In the rows, zero is written as 128.
Families of rows that turns and mirrors carry onto each other, the same ones carrying the whole set onto itself: the rest of each named row's family, in list order:
4 families of 4 rows:
Keri: [115 115  98 160 120 121 108 142 136]
Dopor: [128 131 112 162 118 148 121 131 166]
bili: [106 121 108 162 114 142 113 139 152]
ditot: [ 86 116 115 143 126 120 138 124 112]
fise: [ 93 131 127 145 120 150 153 113 142]
lonez: [125 120 137 138 154 104 144 123 101]
Bir: [163 125 132 146 146 124 111 137 151]
Nug: [137 127 156 139 161 118 149 122 114]
torim: [136 126 156 126 158 121 148 116 121]
kar: [ 83 123 135 141 129 137 150 119 121]
goti: [113 120 110 150 114 144 110 134 160]
dibe: [ 86 121 133 129 126 140 147 114 130]
Zifu: [153 120 119 155 148 104 113 141 125]
difil: [130 135 153 137 152 132 162 109 127]
rep: [159 125 130 161 146 123 111 144 145]
funa: [165 135 138 155 148 130 130 128 151]

Which other rows belong to the same family as Dopor? fise, difil, funa
Which other rows belong to the same family as ditot? Keri, lonez, Zifu

Families of rows that turns and mirrors carry onto each other, the same ones carrying the whole set onto itself: the rest of each named row's family, in list order:
6 families of 6 rows:
Gadov: [124 129 172 108 149 128 136 103 112 137 142  67 185 120 139 101 149 112
 134]
namus: [106 123 144 147 125 111 101  97  95 140  64  96 138 112 114 125 114 117
 160]
nupez: [ 96 129 141 150 118 110 111 105  93 135  69 106 142 111 115 124 112 117
 168]
sasi: [138 145 130 123 123  96 138 101 114 151 101 104 139  91 104 104 132 124
 156]
lero: [111 147 123 124 131 115  95 131 107 134  99  85 141  86 125 130 117 134
 128]
gab: [ 94 117 180 155 160 153 121 143  82 127 128  81 154 113 142 125 134 125
 159]
vas: [ 91 119 168 155 160 157 121 140  92 125 130  74 156 114 151 123 127 120
 149]
rif: [114 114 162 134 119 146 154  90  66 146 125  97 141 135 147  89 145 121
 159]
Tuma: [131 123 166 116 146 133 135 116 104 137 137  76 175 114 155  86 167 118
 137]
big: [ 94 122 163 152 161 155 126 139  93 118 139  71 142 114 150 111 125 118
 154]
ronik: [125 123 168 111 155 139 139 112 106 142 131  77 178 116 151  99 168 111
 142]
pif: [106 112 166 141 128 138 148  96  63 151 125  98 142 135 144  78 138 118
 166]
Sok: [109 120 170 133 125 143 149  90  67 148 120  93 145 136 151  78 133 118
 154]
Tatel: [119 120 157 115 148 127 130 115 112 147 131  68 181 112 148  93 166 122
 123]
fab: [ 94 124 146 158 122 123 110 102  96 125  75  97 146 113 108 135 114 110
 160]
dofel: [ 95 119 161 150 128 102 109  94 101 140  79 101 145 115 111 128 102 116
 151]
tob: [140 153 128 131 137 103 137 100 115 147  89 108 142  91 110 107 134 124
 161]
zosu: [ 95 126 156 158 128 110 116 103  94 134  78 100 138 120 112 133 104 111
 162]
zeful: [ 98 117 148 149 130 117 102 100  96 130  76 104 144 114 111 128 103 107
 160]
Ponid: [ 99 144 120 114 137 111  92 128  99 139 110  85 153  84 124 125 121 127
 124]
kani: [136 156 138 132 131  99 146  95 111 146  99 108 133  94 115  92 127 117
 155]
kos: [106 148 120 119 130 123 101 126 102 150  98  84 136  80 117 125 116 136
 133]
sirel: [103 150 120 106 134 114  96 131 106 150 109  81 144  86 132 125 115 128
 133]
femu: [107 112 178 129 130 145 137  99  66 148 116  86 143 139 153  84 149 114
 156]
luze: [122 124 164 110 153 129 128 114 114 149 136  66 183 109 153  93 156 111
 138]
lotiz: [140 154 126 129 124  99 138  98 114 151 111 109 131 102 118  94 135 118
 159]
zoto: [111 148 124 106 132 112  90 132 101 144 108  84 153  94 125 128 126 138
 129]
Nin: [110 104 178 136 124 146 149 105  73 148 121  88 145 142 146  90 139 119
 160]
degu: [ 88 116 173 140 156 157 131 144  79 126 131  76 162 109 150 119 138 123
 146]
kepun: [135 147 129 134 128  94 149 103 108 152 100 101 125 100 114  94 139 124
 158]
supag: [ 92 142 113 114 136 113  99 121  98 144 114  94 146  79 131 122 115 132
 131]
kose: [ 99 115 164 126 134 133 142  97  58 142 124  93 149 140 146  75 134 120
 162]
bipop: [141 155 136 139 133  99 134  95 122 144 112 109 129  94 126 101 129 122
 165]
Vime: [130 127 162 108 147 124 132 107 104 148 141  71 184 112 147  97 157 119
 127]
gagok: [ 98 112 172 148 166 159 123 141  81 122 133  84 149 109 143 119 122 118
 153]
Sotog: [ 95 118 173 140 160 166 132 143  83 130 132  78 147 112 143 111 139 121
 143]

Which other rows belong to the same family as Tatel? gab, rif, fab, zoto, kepun
Which other rows belong to the same family as dofel? Gadov, big, supag, kose, bipop
Which other rows belong to the same family as lero? nupez, sasi, Tuma, Nin, degu
Which other rows belong to the same family as luze? Sok, zeful, kani, sirel, gagok

Families of rows that turns and mirrors carry onto each other, the same ones carrying the whole set onto itself: the rest of each named row's family, in list order:
4 families of 8 rows:
lika: [126 100 120 112 106 123 113 150 106 114 124 105 157 120 112 120  90 135
  97 103 100 126 124]
fer: [141 115 116  84 126  96 148 152 122 161 111 107 143  95 126 133 106 131
 138 122 132 106 166]
bopan: [129 106 112 109 165 118 160 140 128 105 130 123 182 101 116  93 130 137
 110 110 140 104 163]
supaz: [135 107 117 106 151 116 161 124 120 109 120 113 180  89 111  82 120 140
  99 120 138 119 161]
Gilep: [117  99 105 104 110 130 135 157 102 109 123 117 150 105 110 119  94 136
 105  97  93 121 131]
gidub: [154 119 130  91 122 100 161 146 118 167 126  99 155  97 125 137 103 141
 131 121 129 104 146]
vali: [137 116 134 124 144  90 109 145 107 139 159 136 139  67  91 109 113 120
 114 118 125 112 151]
mer: [155 125 121  92 144  81 152 107 105 135 146 153 157  88 141 120 153 115
 118 127 155  90 156]
pelib: [154 125 126 112 140  79 146 103 108 125 140 148 155 105 135 128 154 120
 128 142 159 100 158]
tigu: [148 117 127 101  95  94 109 137  94 138 154 148 126 117 141 159 129 120
 120 108 119 103 127]
tep: [158 126 131  97  95  87 103 129  85 127 157 142 127 111 146 148 119 126
 122 116 114 105 131]
remu: [147 109 112 127 131 116 109 122  95  90 156 161 167 109 133 110 144 114
  79 114 117 115 142]
vubof: [165 126 119  97  98 104 101 119  95 136 147 139 123 105 139 149 121 121
 116 112 123  97 117]
Gugeg: [127 120 109  86 114 123 156  97 111 114 126 133 173 136 159 131 128 144
 108 108 120 106 131]
Sibod: [134 109 133 127 123 111 112 120  90  80 145 159 156 109 133 102 140 124
  78 112 131 111 139]
bigi: [139 123 111  61 109 125 155 117 121 105 127 132 166 128 155 133 130 146
 116 119 123 104 137]
mon: [142 117 137 124 144  90 116 144  87 140 147 135 133  76  91 105 110 111
 111 123 133 122 155]
tabi: [117  99 122 107 152 100 164 138 116 111 125 119 191 102 114  93 121 129
  99 118 132 119 166]
Dera: [142 101 121 140 132  96 110 159  98 142 144 140 146  73  96 107 120 117
 112 109 140 114 153]
rel: [127 113 121 118 154 113 172 128 120 113 115 112 175 102 109  86 126 130
  93 116 139 118 153]
Vevup: [135 117 129  76 119  87 155 136 115 157 114  98 147  97 119 132 101 136
 136 115 139 100 138]
sovub: [149 131 118  86 126  88 163 138 114 161 127  94 146 103 121 134 106 132
 138 121 123 111 144]
vube: [152 128 118 103 135  85 146 105 108 129 147 144 160  88 129 138 159 129
 120 134 168 107 156]
Mam: [129 105 115 116 124 109 109 114  96  78 149 163 149 109 127 101 147 120
  87 108 128 119 142]
Nili: [131  94 124 104 110 124 124 156 108 117 127 116 144 116 122 102  90 132
  99  94  88 115 132]
Somot: [146 108 109  82 103 119 161 115 108 107 116 124 166 138 161 131 137 140
 106 109 130 110 136]
vigis: [151 119 121  90  77 104 104 135  92 141 141 151 130 100 136 146 120 124
 118 118 123 115 127]
lukof: [139 108 116 116 117 127 115 124  97  86 161 167 169 105 125 106 145 130
  91 105 130 113 124]
Bopap: [163 127 129  97 132  92 129 117 117 137 148 155 161  96 142 120 155 126
 122 131 169  97 160]
rok: [143 122 115  91 104 111 160 113 118 101 124 118 167 136 163 129 135 144
 106 110 121 100 128]
rolek: [155 104 132 119 136  81 108 158 101 132 145 126 141  70  93 109 116 106
 106 122 136 110 150]
vuz: [129 113 125 103 107 120 129 156  95 115 131 106 146 108 119 107  90 136
  88  91  94 122 125]

Which other rows belong to the same family as vuz? pelib, tep, Sibod, mon, rel, sovub, rok
Which other rows belong to the same family as Gilep? fer, bopan, bigi, Dera, vigis, lukof, Bopap
Which other rows belong to the same family as Nili? supaz, gidub, vali, tigu, vube, Mam, Somot

Families of rows that turns and mirrors carry onto each other, the same ones carrying the whole set onto itself: the rest of each named row's family, in list order:
5 families of 8 rows:
tipif: [158 102 134  75 110 145 131 177]
vadel: [156  88 125  83 120 146 121 179]
pamun: [128 133 122 126 110 154  89 153]
dezur: [116 116 143 138 113 125 112 167]
vez: [120 122 125 127 122 158  89 154]
mulef: [158 126 126  72 108 152 132 165]
suf: [116 106 131 131 101 139  99 166]
tik: [160 113 116  71 127 149 125 153]
nam: [126 147 139 135 126 134 104 156]
seziz: [160  93 126  77 132 135 127 164]
deda: [113 112 152 133 117 137 102 160]
Veg: [164 123 132  70 116 142 131 151]
vizi: [165 104 134  71 113 140 127 158]
tebiz: [113 131 149 133 119 140 106 151]
Kuv: [129 102 133 129 111 144  86 168]
lifol: [119 121 145 137 137 135 103 165]
nume: [114 110 141 128 108 148  94 156]
Nadi: [123 128 110 119 111 160  98 151]
vudam: [120 150 130 130 131 137 119 153]
fugim: [149 122 118  69 118 155 131 151]
Gipop: [157 114 144  81 122 129 143 179]
Fon: [155 147 130  90 137 138 142 161]
Dafom: [120 103 136 132 127 145  91 167]
seso: [147 135 133  77 134 135 146 154]
kogit: [159 131 124  76 138 137 137 151]
mog: [159 111 135  82 144 126 140 163]
tofo: [118 139 135 133 133 147 101 153]
kuzar: [163 107 144  78 123 127 136 162]
Gefa: [114 129 138 128 109 151  98 148]
Fizep: [154 109 143  95 141 122 140 182]
rego: [127 115 149 138 127 125 103 170]
neduz: [115 140 136 134 111 133 114 156]
Pil: [157 137 138  78 120 137 144 166]
Vetas: [157 126 111  78 118 162 121 159]
Kopo: [116 129 123 128  99 148 101 154]
Sugid: [123  89 124 125 114 144  97 171]
fipi: [149  91 127  72 120 145 127 167]
Kevip: [120 110 144 137 135 121 118 173]
Sedir: [163 126 141  78 124 130 140 156]
zegib: [147 104 144  81 135 124 144 170]

Which other rows belong to the same family as seziz? vez, tik, lifol, Dafom, kogit, mog, tofo
Which other rows belong to the same family as tebiz? deda, Veg, vizi, nume, kuzar, Gefa, Sedir
Which other rows belong to the same family as Fizep? vadel, Nadi, vudam, Fon, Vetas, Sugid, Kevip
Which other rows belong to the same family as fipi? pamun, nam, Kuv, fugim, seso, rego, zegib

Families of rows that turns and mirrors carry onto each other, the same ones carrying the whole set onto itself: the rest of each named row's family, in list order:
4 families of 4 rows:
Zikol: [132  99 132 145 129 109 123 112 133  97 114 135 110 120 101 155 104 144
 141 116 133 136 156 136]
sagu: [154 140 119 140 112 139 140 124 105 112 113 137 151 153 113 123 116 137
 141 136 102  73 140 129]
lasig: [140 103 118 129 142  89 138 113 138 111 127 158 111 115 100 150 115 121
 135 121 128 114 152 123]
Gilez: [142 111 123 107 127 123 146 134 130 124 125 158 103 135  92 145 116 133
 139 147 126 130 162 109]
rubi: [137 186 130 129 121 134 135 165 115 106 160 119 125 133 104 142 104 136
 121 115 122 126  87 137]
lusu: [142 127 119 127 102 103 131 137  99 103 156  87 100 130 121 137 124 144
 135 125 133 160 134 149]
gaku: [151 123 128 123 126 145 150 128 108  83 135 133 148 140 111 124 113 136
 133 153 101  72 121 142]
niz: [141 176 113 122 121 129 136 168 101 110 142 124 150 138 115 164 123 142
 108 127 126 101  97 142]
mevuk: [129 167 123 127 137 140 152 147 131 119 132 126 134 119 125 142  99 131
 129 118 106 126  73 162]
kulo: [148 134 111 135 132 133 135 112 110  88 137 143 169 137 106 127 140 122
 136 110 117  78 123 138]
zapob: [111 116 120 110 120 114 145 123 105  99 136 103  98 152 108 142 125 132
 124 138 125 156 120 173]
sem: [148 185 121 134 128 130 142 156 112 124 149 131 144 118 134 141 122 126
 128 106 118 138  95 126]
nifo: [150 150 137 145 102 124 142 127 126 111 134 136 155 135 113 114  99 124
 148 141  97  84 112 126]
vabog: [149 114 106 124 130 116 128 122 145 128 136 148 115 109  94 139 121 135
 154 102 135 133 158 119]
daz: [135 124 109 120 113 108 157 126 126 120 135 116  79 145  98 149 146 120
 133 122 155 144 111 152]
zanos: [127 118 119 123 102 118 149 130 123 106 134  98 112 130 115 156 140 134
 137 132 149 163 104 168]

Which other rows belong to the same family as vabog? gaku, zapob, sem
Which other rows belong to the same family as Gilez? lusu, mevuk, kulo

